Small tables with named rows and columns. After each table, cells are looked up by row and column.

lefu:
,bigofu,mitesa,mas,dov,tizuz,guteb,zuv,gipulo,fev
nalut,30,-3,-35,10,28,-23,8,-5,-21
subibid,24,-33,11,-9,26,18,-12,37,-14
tipuva,-13,50,-76,74,-3,-78,16,-87,-5
rig,32,28,-67,25,38,-44,6,-60,-22
lik,-16,12,12,-4,-17,-1,-5,1,2
pozale,34,5,-72,25,42,-44,4,-62,-19
pom,17,-34,20,-25,-1,29,-11,39,0

tipuva, tizuz: -3
rig, guteb: -44
tipuva, mas: -76
nalut, bigofu: 30
tipuva, mitesa: 50
pom, guteb: 29
pozale, tizuz: 42
nalut, dov: 10
nalut, gipulo: -5
subibid, fev: -14
Row with the largest guteb: pom

kasek:
cols = kunove, gupo, kep
nub: [112, 46, 84]
nepizes: [157, 56, 166]
kun: [58, 32, 103]
big: [73, 81, 101]
dozuvek: [105, 177, 67]
rolira: [159, 120, 72]
zag: [122, 201, 166]
rekem: [51, 109, 207]
bet: [47, 57, 144]
fozini: [66, 156, 94]
fafizun: [151, 167, 153]
fekugur: [114, 53, 92]
gumo: [46, 99, 50]
zavu: [207, 201, 58]

gupo of rolira: 120
kunove of nub: 112
kep of zavu: 58
kep of bet: 144
kep of nepizes: 166
kep of big: 101
kunove of rekem: 51
kep of rekem: 207
kunove of bet: 47
gupo of fafizun: 167
kep of nub: 84
Row with the largest kep: rekem

gefegu:
fields: rizefip, sez, segu, tiri, tutomo, met, noturaf
zis: [170, 71, 81, 107, 134, 143, 70]
sofu: [115, 118, 212, 73, 87, 126, 102]
migi: [178, 145, 204, 78, 104, 169, 67]
rez: [186, 87, 98, 112, 134, 152, 67]
kanu: [154, 133, 204, 96, 95, 152, 80]
salerid: [202, 110, 163, 81, 125, 169, 62]
lotifo: [44, 172, 16, 86, 84, 69, 97]
mup: [178, 79, 98, 83, 134, 147, 67]
sol: [12, 114, 212, 128, 66, 87, 115]
dor: [202, 126, 188, 94, 122, 173, 60]
pavos: [170, 145, 188, 62, 98, 160, 75]
guna: [194, 133, 179, 65, 110, 173, 62]
maruz: [83, 110, 204, 65, 84, 108, 110]
vav: [186, 83, 106, 99, 131, 156, 67]

What is the tiri of guna in gefegu?
65
What is the tiri of zis in gefegu?
107
What is the tiri of sol in gefegu?
128
What is the segu of kanu in gefegu?
204
What is the tutomo of guna in gefegu?
110
What is the met of migi in gefegu?
169
What is the met of guna in gefegu?
173
What is the sez of dor in gefegu?
126
What is the rizefip of zis in gefegu?
170
What is the segu of dor in gefegu?
188
What is the tiri of dor in gefegu?
94
What is the met of sol in gefegu?
87
What is the segu of mup in gefegu?
98
What is the met of kanu in gefegu?
152
What is the tiri of migi in gefegu?
78

lunapo:
	tovagut	zuk	los	dubu	sizutos	musubuv	ris
zop	32.040	34.926	38.561	35.443	37.932	41.631	31.180
pasa	33.634	32.062	32.106	31.593	43.984	34.129	32.961
goz	32.089	38.320	40.322	39.281	34.730	44.716	32.110
futerel	34.833	34.888	40.257	34.543	40.678	40.196	33.048
mitero	27.855	80.589	6.310	80.788	16.706	49.881	36.316

What is the tovagut of futerel in lunapo?
34.833
What is the musubuv of goz in lunapo?
44.716
What is the dubu of goz in lunapo?
39.281
What is the los of mitero in lunapo?
6.310
What is the zuk of zop in lunapo?
34.926
What is the ris of pasa in lunapo?
32.961
What is the musubuv of futerel in lunapo?
40.196
What is the los of futerel in lunapo?
40.257
What is the ris of futerel in lunapo?
33.048
What is the dubu of pasa in lunapo?
31.593
What is the sizutos of mitero in lunapo?
16.706
What is the dubu of futerel in lunapo?
34.543
What is the musubuv of pasa in lunapo?
34.129
What is the zuk of mitero in lunapo?
80.589
Row with the largest musubuv: mitero

zun
         sotolu  zotug  nufe  vofivob   bof
maf        4911   4523  6260     3766  3236
kez         899   6135  1792     4997  5977
refiku     8201   3412  7715     4172  3192
favep      7170   4305  6376     3433  3452
vatemib    7470   3837  6513     4471  4048
zes        6958   4375  4832     5120  5231
sanozit    2570   4879  3145     5884  6133
kul        5815   4789  5557     3661  3778
ked        7374   4081  6789     3858  3490
mipamuk    3293   5400  3681     4483  4901
bav        7199   4201  4248     6110  6163

favep, bof -> 3452
ked, sotolu -> 7374
sanozit, sotolu -> 2570
favep, sotolu -> 7170
ked, zotug -> 4081
refiku, nufe -> 7715
maf, sotolu -> 4911
kul, sotolu -> 5815
bav, bof -> 6163
favep, vofivob -> 3433
mipamuk, vofivob -> 4483
kul, zotug -> 4789
mipamuk, zotug -> 5400
bav, sotolu -> 7199
kez, vofivob -> 4997
vatemib, vofivob -> 4471
bav, zotug -> 4201
favep, zotug -> 4305
sanozit, vofivob -> 5884
mipamuk, nufe -> 3681
Row with the largest sotolu: refiku

zev =
columns: sevufo, sikofin, dami, sol, gaver, fekeb, sep, tolenor, rulidin
leg: [148, 206, 216, 173, 170, 236, 237, 214, 169]
vomu: [146, 186, 130, 111, 174, 189, 220, 153, 148]
gova: [170, 157, 117, 98, 190, 154, 186, 147, 168]
fola: [196, 133, 131, 24, 209, 130, 178, 196, 224]
guveget: [224, 178, 214, 173, 203, 163, 179, 231, 240]
kap: [142, 199, 168, 119, 167, 217, 238, 176, 146]

gaver of fola: 209
sikofin of guveget: 178
sevufo of vomu: 146
gaver of vomu: 174
sep of gova: 186
sevufo of leg: 148
dami of vomu: 130
tolenor of guveget: 231
sikofin of vomu: 186
sep of vomu: 220
fekeb of gova: 154
sep of kap: 238
sevufo of guveget: 224
sevufo of kap: 142
rulidin of kap: 146
gaver of guveget: 203
gaver of kap: 167
gaver of gova: 190
rulidin of gova: 168
rulidin of guveget: 240

